Each run below is a few steps of one of 6 hidden systems, one row a step.
J, seq 1 (10 x 20):
[[  7  13  19   4 -13 -33  30 -15  48 -33   6 -38  12  40  14  11  23  -4
   13 -16]
 [  5   8  29  18  17  11  13  17 -32  17 -30 -18 -11 -26 -44 -32 -10 -24
   -6 -21]
 [ -9 -20   8 -16  12  21 -15   3  -3   0  -5 -25 -15   1  44  47  20  12
   31 -21]
 [-13   4 -18 -21  -1  -2  -5 -26 -10  25   1   9 -37  25   4 -51  -8  -4
  -21 -13]
 [-14   9   5   6  -1  46 -17   9  19   1   3  14  18 -19  14   1 -21  39
   -6  23]
 [ 16  -1 -38  -4   4  -7  -7  17  10 -13  25  13  33  26  -3 -20  22 -17
    7  -6]
 [  6  -5   0   1  -1 -19 -16   4 -30   6  -1  21  12 -17 -38  26 -17   1
  -13  29]
 [  3   1  -8  -5 -12 -38  24 -14  21 -18   5 -13   2 -10  22  24   3 -10
   13  13]
 [ -1   7  27  27  -8 -13  21  -7  -4 -13 -16   2 -16   0 -27 -22   1  -5
   -6 -13]
 [ -1  -4  28   6   8  26   9   8   0  10  -3 -37   9  -7  13  23  11  -3
    9 -14]]
B, seq 2, 10 rows:
[[ 29  11 -15  -7   7   9 -20  40   8 -16 -15  27  14 -11  -8  -5  -5  -8
    7   3]
 [-12   0 -20 -26  19 -15 -30   2  -6 -14  12   0   9  17 -13  12  -4  21
   15  -2]
 [-10  16  16 -20  16  -4   2 -25  15   7   7 -13  -8   1 -29 -17 -19   0
    7   3]
 [ -8  10   0  12  -2   4  26  -1  25  -9   9 -27  20  -1   7 -19   5   2
    9  -7]
 [ -1 -18   5  17   2   9  11   0 -20  11  14 -18  18  -1  -1  15  23 -13
    5  -8]
 [  2  -1  12  10 -14  -1   1   6 -20  17 -14  -9   3  -7   2  17 -10   5
  -27  10]
 [ -4  -3 -16  -1 -15 -14   7  -7  -9   3 -14   8 -25  -8  24  -4  -4   1
   -8   0]
 [  6  -5   6   3   0  19  -7   0   9  -8  -5  29 -20  -2  11  -3   5  -3
   10  -1]
 [ 17   4  -7  -7   7   6 -19  22   3  -9   4  16  12  14  -1  -8  -2  -3
   -5   6]
 [ -5   6 -16 -13   7 -16 -12  -1  -4  -6   3   6  11   0 -26   2  -7   8
    9   2]]
U, seq 3 (10 x 20):
[[  1   6 -12 -33   2   3   0 -12   9  29  -6 -20   4 -28   4  32  -7 -11
   19   0]
 [-20 -13   6  10   8  16 -13   5 -20 -12 -10   5 -30  16  19 -18   5  21
   -1 -20]
 [  3   9   1  -1   0  13  17 -17  20  15  10  12   2 -28 -12 -20 -13 -18
    4  17]
 [  1  -1 -29   0  -4  12 -18  27  -1  -7  -4   9  18  13   7  -3  12  17
    1 -13]
 [ -4  -5   4   4  -3 -18   1 -20 -16   7  17  10   1  10 -22  -8  -7  -5
  -20  18]
 [ 10  18  -3  -8 -20 -13   2   6  24  -7 -19  -4   3   6  13  11  -3   8
   -6  -2]
 [  0 -13   1  14   7 -20  11   5 -17 -17   7 -10  -1   6   2  -1  12 -12
    4  -6]
 [  3   5  22  -2  -1  10   0  -7  11   7  -5  -7   5 -10 -13  27  -1   1
    8   2]
 [ -1  -1   1 -10  16   7  -7  15 -11   3  -3 -18  -7   8  15 -11  -4  -2
   -3  -8]
 [ -6  -5  -4  -1  -4   4   4 -13  -8  14  -4  13 -14 -24   0   3  -6  -3
    4   7]]
J, seq 4 (10 x 20):
[[-20 -33  27  21  -9 -10  33 -55 -19  13  20 -17 -33  20   8  16  41 -21
   15 -29]
 [-24   7  14  19 -31  28  17  -5 -19  42 -38 -35 -20  -7  26 -16  -5  23
  -43 -26]
 [  7 -15  -1  12  14  55 -11  39   2 -10   2   6 -14  12  72 -30  13   1
   -6  -9]
 [ 29   3  -4 -28   0  31 -52   9   0  28   8  39   4  50  -6  -7   2  -6
  -27   2]
 [ 15  23 -32 -45  11 -15 -30  22  16   0   6   8  26 -11   5   7 -42  13
  -13  45]
 [ 11  10 -20  -7   6 -37  -1  -5  30 -46  14  43   8 -11 -31  -4  -9  -7
   32  24]
 [ -9   6  22  15  -2 -35  18 -25   4 -12  14 -19  32  -4 -63  28   1   1
   15   9]
 [-12  -6  -5  21  -5 -27  44  -4 -19   1 -16 -43   0 -42  -7  16  15 -17
   23 -22]
 [-23 -26  28  31  -7   4  18 -18 -32  -3 -15 -13 -45   5  19   5  24   2
    2 -32]
 [ -6  -4  22   3 -11  43   6 -12   0  40  -6 -24 -20  18  41 -15   7   1
  -28 -18]]
G, seq 5 (10 x 20):
[[-24  14  22  -1  -8   6   5 -36 -18  44  -4   3 -17 -23 -36 -26 -48  14
  -43  29]
 [-17  14 -51 -13  -8 -45  35 -23  35 -25  17  -7   3 -12  20 -36  -9   2
   15  10]
 [ -7 -11  39  51  -7  25  32   1  19 -29   1 -15  12   2   4   9  41   0
   30 -27]
 [ 34   1  37 -17  16 -14   1  21 -21  21 -13 -42  -8  13  12  19  -5 -44
  -22   1]
 [-13 -10 -40 -12 -21 -33 -15   3 -42  14 -26   0  -5 -16   1  41  -1  22
  -10  -6]
 [ -9 -10  -3  10 -22  20 -15 -10  17 -14  16  42  -8  22  43   2   0  32
  -20  24]
 [ 27  15 -11  -1  18  25 -18  48  16 -24  -8  15  15  12  -1 -38   4  -9
    7 -12]
 [  4   0  10 -15  23  21 -16  -3  -7  23  15  -1  28 -15 -53  18  -2 -10
   22   2]
 [-15   5   2 -18  -5 -16   8 -47  -3  26   1  11 -35  -3 -23 -23 -19  -9
   -9   5]
 [-22   8 -11  25 -11 -25  36  -6  13 -28   3 -11   5 -18   7 -27 -12  17
   -3  10]]
G, seq 6, 10 rows:
[[  2  -5  28  -4  -1  18   9 -26  10  25  17   0  -8 -14  14  14 -11 -14
   -9  27]
 [  3  16 -24  -7 -12 -31   6   7  -1  -7 -21  -8  -7  14  -4 -25   2  -1
   -8 -21]
 [ -8 -18   7  25   1   9   9   1  -6 -11  17   3  19 -19   6  26   7   5
    9  19]
 [ 19  11  12 -20  -3  -2  -9   0  14   4 -18   1 -21  24  10  -1   1 -13
   -5 -13]
 [ -8  -9 -12  12   7  -8  -8  18 -32  -7   3  -2  16  -7 -14   2  -4  10
   -7   5]
 [  2   4   2 -19  -4  13  -6 -16  23   7   1  13 -12  -6  15  11  -8   3
    8   8]
 [ -4   2  -5  10   2  -2  -3   8  -9 -10   0   0   5  20 -12 -27   5   5
   -8 -13]
 [  3   0   4  -2   9  12   6   1   5   6   6  -4   8 -27   0   9  -9 -11
   11  14]
 [ -3   7   1  -9  -9 -12   0 -14   4   7  -5  -7  -8  18 -10  -2   5   0
   -2 -16]
 [ -6  -9  -1  17  -1  -3  11   5 -15  -6   7   1   1 -15   7  -4  -3  -3
   -6  11]]
L, seq 7, 10 rows:
[[ 11  16  31 -15  -5  37  -4 -17  18  45   2 -18   9  27  -9  -7  -2  -8
  -24 -10]
 [ -7  10 -39   0 -15 -49  13  10 -24  -3 -23  -5   0 -25 -11  -9 -19   4
  -16   6]
 [  1 -24  26  23 -10   5   8 -14   5 -13  16   6  -1   7  18  42  28  -2
   14   4]
 [ 17  17  12 -18  10  11  -3  17   2  15 -25 -24 -15  15   4 -29  -3 -18
   -8 -27]
 [ -8   0 -16   1   5 -13  -7  20 -10 -21 -13   9   4 -37   1  19 -19  18
   10  20]
 [ -5 -13   9  -9   4  17 -14 -20   8   0  24  14 -14  29  23   4  12   4
    3   0]
 [  4  20   0  -3   5  -1   7   0   9   1 -10   5  -8  -8 -27 -40 -13  -9
   -1  -5]
 [  1  -2 -18   7  -8  -5   0   9   9 -13  15   6  35  -5   2  19   5  11
    3  17]
 [ -3 -11   8  -2   6   7  -5 -12 -20  20  12  -7  -1  23 -10  -2  13  -9
   -6 -12]
 [ -2  16   3  -2 -15 -11  13  -5   8  11 -21 -11  -1 -20 -14   4 -14   2
   -5   0]]
L, seq 8, 10 rows:
[[ -5 -14  -9  -6  14 -30  36 -30  -9   5  22  -7 -33 -26  20 -26 -11 -40
    6  20]
 [  1   9   9  34 -25  36   2  17  27 -21 -26  18  11   1  -2  -1  26  24
   13 -31]
 [ 13  -5   5 -10  32  -6  -9  30 -25  -1  22 -26  17  10  19 -15 -19 -17
  -24  26]
 [ -6  -5 -14  -4 -17  18 -20 -14 -14  25 -20  42 -15 -21 -19  17  -1  13
    4  -2]
 [ -1  13  18  -7  -5 -32   7 -19  24 -20  15  -9  -4  35   8  -8 -13   5
  -21  18]
 [ 18  -3 -23   4   0  -1  13   9  -1   3  -3  13   6 -18 -15  -7  22 -36
   26 -17]
 [ -8   6  21   3   7   8 -15  15  -1 -10  -1 -25  29  17 -11  22  -1  25
   -3  -5]
 [ -7  -8 -20 -24   6  -7   2 -16 -18  30   4 -11 -17 -17  13   1  -9 -14
   -1   4]
 [-18   5  12  19 -19  -1   8 -12  12 -19 -17   9 -15   0   0  -1   2  27
    5 -10]
 [ 15  -2   1   3  11   4  14  14   9  -7  12 -11   7   1  27 -16   3 -25
   -1   9]]
U, seq 9 (10 x 20):
[[ -7 -10   1 -11  35  32 -18   7 -15   9  24   2   4  -3   3 -16 -12   1
    0  12]
 [  2   5 -25 -25  -8  10 -20 -10   1  23  -7  33 -17  -8   0  -9 -15   5
   -8   8]
 [-12   5 -23   6 -10 -14   2  -7  12 -24   8  26  -6  13   8 -32  -5  17
   -7   6]
 [ 12   9 -11   8 -17 -21  10  -9  19  -9   9  11  22  13 -27  -1  15 -11
    7  -1]
 [ -2   8   7   5  -4 -22  -3  12  -6 -13  -6 -26  24  20 -21  15   5  13
   -7 -10]
 [ -1  -1  17  -4  -5 -19  14 -12 -12  17  -7 -36  -7   3   4  19   0 -11
  -10  -6]
 [ -1  -2  20  11  -2  14  11   9  -2  -1 -22 -16 -18 -19  25  11   0  -1
    6 -10]
 [  3 -14  10   6  21  31   3   9  -7   3  14   0   1 -19  16  -5   3 -15
   12   8]
 [  5  -3  -8 -13  11  29 -26   9  -6  12   3  25   0  -9  -1   1  -9   3
    0  10]
 [ -6   2 -21 -16   4  -5 -14  -6   0  -1  11  23 -10   9   5 -22 -18   9
  -11  16]]
X, seq 10:
[[  4  26 -11 -23  13  65   3  19  43  28 -19 -21  14 -44  17 -22  -7   0
   30 -21]
 [-23  -6 -23  18   7  17 -33  46 -46  -4 -11 -13  36  20 -19  -8   8  45
  -17 -29]
 [-10 -16 -13  -1  -8   9   8 -34  -8  43  54 -11  47   5 -14  19  10  -9
  -13  25]
 [ 21  17 -10  18 -43 -28  15   2  40 -27  -1  16  27  33   2  -2  15   3
  -17   5]
 [ 16 -20  15  26  25  -3  12   8  -7 -36  21  26  -8  -9 -12 -12  18 -36
   30   7]
 [ 26   8  51 -13   8  -9  -9   5  -6   7 -29 -19 -16   8 -19  31  -7 -22
   -4  -7]
 [-15  -7 -21 -20   3 -46   1 -11 -29  -1  -9 -13 -35  -8  22   4 -19   2
   -9   7]
 [-18   2   3  -8 -11  29   4 -26  28   9  -6   8 -27 -15  39   4  -4  19
   12  -2]
 [ -1  17  -9   4  10  29 -10  32   3  -4 -16   4   4  -7   4 -45 -18  13
  -13  -5]
 [ -2  -8 -22  -5   6  22 -15  12 -22  26   3  -1  28 -14 -24  13  13  -1
   11 -13]]
X, seq 11, 10 rows:
[[-14 -23 -14   2 -17   4 -16  -6   9 -20  19  14  -1  16  62  45  12  35
    0  19]
 [ 10   8  12  12  -4  35   9 -10  16  13  10  31 -16  15   1 -66  -5 -17
  -24   4]
 [ 28  12 -16  -4   2   0 -12  40  -5  -2 -28  20  24 -41 -33  21  -7 -15
   16   4]
 [ -8 -15   0 -23  19 -14 -37 -12 -22  -6  22   1  -2  49 -14  23  11  12
    8 -10]
 [-16  13  11   3 -20 -22  29 -49  19  15   8  -2  -8  -8 -24 -13 -15   1
  -12  14]
 [  6  12 -10  -2   6 -12  15  21  34 -38  -9 -12   6 -15  23  -4   3  -1
   29  -5]
 [ -9 -17  29  21  19  26  -2  12 -29  -4  -5 -14 -16   7   1  -9  15   0
    6 -26]
 [  4   4   6 -10  -6  -6   4   3 -18  32  -8 -27   9 -18   6  17 -22  -7
  -29  19]
 [  0  -8 -38  -7 -22  -7  -4   0   3  -2  -1  13  -6  11  38   3  12   9
   -5  -4]
 [ -2  -3  10  17   0  34  -6  -5  12  -5  11  38  -4  -4  -3 -19  -3   9
   -2  12]]
B, seq 12:
[[  3   6  24  10  -7  -5  19 -25  37 -27  -1  20 -25   2   0  -6   7  -6
   23  -1]
 [ 34   3  12   5   7   7  -3  32  13 -17   2 -10  23  24   5   4  23 -25
    8 -12]
 [  2  -2  -7  -4  10 -15 -14  26 -32   1 -15 -20  19 -12 -23  30  -1   5
    4  -7]
 [-22   6   6 -25   3 -11  -2 -19  -4  13 -11 -26 -24 -10  14  12 -25  19
   -5   3]
 [ -7   4   2   2   0  24  17  -9  14   8  -6  -1 -26  -9  22 -39  -1  -7
    4 -13]
 [  5 -11  -9  20   5  35  -3  20   1  -6  17  17  22  -6  14  -7  14  -2
    4   7]
 [  2  -6 -13  -5  -4  -4 -24   3 -22  13  14  14  19  16 -19  10  -1   8
  -19  11]
 [-11  10  -2  -6 -11 -31   5 -23   3  -5  -2  11 -13  -2 -20  -4 -20  10
   -9  15]
 [  4   5   9   2  -7 -10  19 -16  32 -16   4   0 -10  11   8  -5  10 -11
   16  -5]
 [ 18  -3  16  13   7   9   2  24  -1 -10  -3 -10  16   8  -7   7  20 -18
   10 -14]]

Which system made each run below?
seq 13 (2 x 20):
[[ -7  23 -39  -8 -26 -38  16 -29  33  -8  -5  11   5  15 -35 -28   8   1
   14 -22]
 [ -4  -9  10  29  10 -11  32   3   3 -19  33 -39  51  -2 -19  18  26 -15
   24  -2]]

L
seq 14 (2 x 20):
[[ -9  10  74  20  14  12  20 -23  18 -11  12 -18  -6  -1 -21 -11 -25   3
  -10  24]
 [ 13  15  -9  -4  -4  25  12  23  22  13 -28 -37  21  -7   2   2  29 -14
   30 -51]]

J
seq 15 (2 x 20):
[[-16  -5  43  16 -12 -18  41 -42 -11  18  -7 -39 -32  -7  10   7  -2 -14
  -14  -4]
 [ -7   7  23  23 -15  39  21  12  13   6 -39 -24 -26  -7  38 -20  13   9
   -3 -40]]

J
seq 16 (2 x 20):
[[ 13   5 -24 -68  -2   2 -46 -25  17  34   2  27 -18   6  13  40 -17   2
    5  19]
 [-22  11  -4 -12   6 -49   4 -41  17 -37   6  13 -28  29 -37 -31  -8  12
   21 -13]]

L
seq 17 (2 x 20):
[[-44 -36   0  21   3  -9  11 -30 -21 -25  29  -6 -40  29  59 -15  13  26
   -6  -1]
 [ 16  12  33  27  -2  52  26   8  25   7 -20  20 -21 -32   0 -50  -4 -29
    0  -3]]

L
seq 18, 2 rows:
[[-19  19  23 -10  -8  25  35 -40  29  49  -3 -57  -2  -9   6 -16  -6  -2
   -3 -19]
 [-16 -21   1  55  -5  28  39  16 -21  -1  11 -23  12 -16  36 -33  20  -5
  -13  -8]]

B
seq 19, 2 rows:
[[  2  -9  -7  -4   1  33 -17  -1 -15  28   8  37 -13 -18  14 -14 -19  -1
  -22  29]
 [  5  12   3   7 -25 -13  -9 -13  13  -9  -1  44  -8  26 -17 -19 -13  12
  -30  18]]

L
seq 20:
[[-11   0   5   1 -18 -21  10 -25 -10  17  -9 -11  -2 -12 -25  31   2   3
    1  -4]
 [ -3  -7   3   7 -13 -25  12 -13  -4 -12   3   6 -24   8  30  -5  -4  -1
  -19  15]]

G
seq 21 (2 x 20):
[[  3   0   5 -22  27   4 -18 -11 -37  29  -3  25 -49   4 -21 -58 -33 -24
  -27   7]
 [ -1  22 -30 -38 -19  -4 -17  -9  19  21 -34  10   4 -44 -18  45 -16  19
   22   1]]

X
seq 22, 2 rows:
[[  6  30  28   5 -17 -18   9   3  15   1 -34 -30  25  -6 -53  26  -7  11
   -1 -15]
 [-19 -20 -19  -5  24 -44  12  -4 -20 -28  33 -37   5  13  24   4   7  -4
   15   1]]

X
seq 23 (2 x 20):
[[ 18  -2  31 -34  35   0   8 -10   8  18  24 -40 -12  11  25  -1 -10 -44
    4  12]
 [ -9  17 -14  24 -17  32  11  28  -2  14 -36 -18  23 -25 -13 -17   9  17
   -1 -36]]

B
seq 24, 2 rows:
[[-15  -5  -2   1  -5 -22   9  -2  -4 -26 -37  -1 -36 -37  11  29   3  13
   36 -19]
 [-20  -2  29 -17  33  29 -10  -3  -1   2   6 -27 -26   9  33 -14 -22  16
   -2   1]]

X
seq 25:
[[-13  -1 -37  -9   8   1  -9  -2  21 -25  34  22  12  12  15 -23  -1  18
   14  11]
 [  1   2  11  -4  11   9 -10 -22   7   6  30  16  18  21 -51  -7   7  -8
   10   1]]

B
seq 26 (2 x 20):
[[  8   2   9  36   0  -8  10  29 -16 -26 -16   6  12 -14 -27 -11   4  -4
   -2  -3]
 [ 12   3  21 -26  12 -15  -7 -12  14  -2   8 -10  -4  -3  -1  37 -12 -12
   12  22]]

G
seq 27 (2 x 20):
[[  4  -6  -3  18  -8 -38  15   9 -33  -6 -12 -15   6   7 -26   5  15 -15
   -9 -16]
 [ 12  -3  24   0  -7   5   6   3   3  11 -14 -25   5 -12  10  49   9 -10
    8  -3]]

L
